[[ 1.89  1.50  6.23  2.83 -5.44  1.70  7.17  1.40  6.65 -2.41  1.23  0.30
  -3.50 -2.92 -3.43  7.83]
 [-1.26 -1.10 -4.31 -1.86  3.62 -1.11 -4.77 -0.91 -4.41  1.77 -0.72 -0.33
   2.43  1.89  2.30 -5.21]
 [ 1.68  1.41  6.35  2.90 -5.60  1.64  7.17  1.24  6.54 -2.58  1.25  0.30
  -3.56 -2.86 -3.41  7.91]
 [ 1.02  0.86  4.18  1.94 -3.66  1.08  4.78  0.88  4.58 -1.65  0.87  0.08
  -2.49 -1.91 -2.14  5.23]
 [ 1.97  1.46  6.27  2.90 -5.44  1.71  7.27  1.47  6.81 -2.36  1.39  0.27
  -3.66 -2.95 -3.52  7.86]
 [ 1.81  1.58  6.39  2.91 -5.45  1.70  7.27  1.46  6.69 -2.50  1.22  0.29
  -3.58 -3.03 -3.30  7.59]
 [ 0.48  0.36  2.12  1.01 -1.83  0.51  2.47  0.43  2.35 -0.83  0.44  0.09
  -1.28 -0.98 -1.14  2.72]
 [-1.25 -0.94 -4.24 -1.97  3.63 -1.08 -4.91 -0.84 -4.45  1.64 -0.91  0.09
   2.51  1.94  2.30 -5.25]] >> 1.94

[[ 1.43  0.37 -0.46 -1.71  0.69 -0.12]
 [ 0.28  0.31  1.72 -0.43  0.14 -0.19]
 [-0.63 -0.19 -0.35  0.75 -0.31 -0.39]
 [ 0.13 -0.05 -0.99 -0.12  0.06 -2.05]
 [-0.44  0.14  2.59  0.44 -0.19 -0.33]
 [ 0.54  0.29  1.22 -0.69  0.27  0.06]
 [ 1.52  0.52  0.73 -1.84  0.79  0.87]
 [-0.23 -0.24 -1.65  0.36 -0.13 -0.02]
 [ 1.30  0.31 -0.69 -1.56  0.70  0.26]
 [ 0.09 -0.09 -0.99 -0.04  0.04  0.73]
 [-0.63 -0.35 -1.56  0.80 -0.33  8.81]
 [-0.04 -0.23 -2.19  0.06 -0.01 -0.10]] >> 0.06

[[0.74 2.02 6.17 2.95 1.13 1.20 2.25]
 [0.48 0.62 2.05 4.55 0.77 1.02 2.01]
 [1.77 0.59 5.09 7.14 0.86 0.96 3.96]
 [1.79 1.01 7.73 1.44 1.70 0.61 1.18]
 [0.69 0.36 2.35 5.41 1.15 2.34 0.95]] >> 1.15

[[ 0.66 -1.69  0.99 -2.39 -0.06 -0.68  3.34  2.21 -5.73 -1.81 -2.46 -2.78]
 [-1.04  1.37  2.99  0.30  0.23  8.24 -4.38  1.87  3.07 -0.13 -1.32  3.53]
 [ 0.52 -1.43  0.63 -1.72  0.12 -0.87  2.73  1.56 -4.58 -1.37 -1.61 -2.27]
 [-0.90  1.17  1.96  0.55  0.25  6.09 -3.40  0.90  2.68  0.01 -0.61  2.68]
 [-0.82  1.09  1.78  0.60  0.32  5.73 -3.26  0.77  2.58  0.05 -0.52  2.59]
 [ 0.51 -1.18  0.48 -1.45  0.15 -0.95  2.41  1.11 -3.93 -1.17 -1.21 -2.06]
 [ 0.58 -1.38  0.71 -1.75  0.12 -0.90  2.81  1.53 -4.59 -1.41 -1.62 -2.30]
 [-0.68  0.74  0.91  0.67  0.36  3.51 -2.19 -0.03  1.83  0.12  0.04  1.54]
 [-0.14  0.04  0.14  0.20  0.31  0.49 -0.05 -0.36 -0.21 -0.14  0.27 -0.14]
 [ 0.10 -0.30  0.00 -0.27  0.23 -0.32  0.81 -0.09 -1.27 -0.39  0.02 -0.81]
 [-0.85  1.07  1.69  0.57  0.26  5.60 -3.13  0.70  2.52  0.05 -0.44  2.48]] >> 0.05

[[-2.15 -1.46  0.18  1.47  0.31 -1.88 -0.25]
 [ 0.18  2.82 -5.35 -4.20  1.78 -0.90  5.03]
 [-0.07 -2.36  4.98  3.65 -1.52  0.98 -4.01]
 [ 5.98  6.30 -1.21 -5.40  1.13  5.17  2.34]
 [ 4.90  5.32 -1.57 -5.16  0.76  4.21  2.53]
 [-2.51 -1.71  1.55  3.09  0.96 -2.15 -1.54]
 [-0.53  2.14 -2.29 -1.27  2.33 -0.78  1.44]
 [-2.81 -3.76  2.12  2.79 -1.15 -2.11 -1.61]
 [-2.96 -4.85  1.95  2.60 -1.96 -2.47 -1.12]
 [-0.74  0.71 -1.97 -0.87  0.93 -1.04  1.73]] >> 0.93
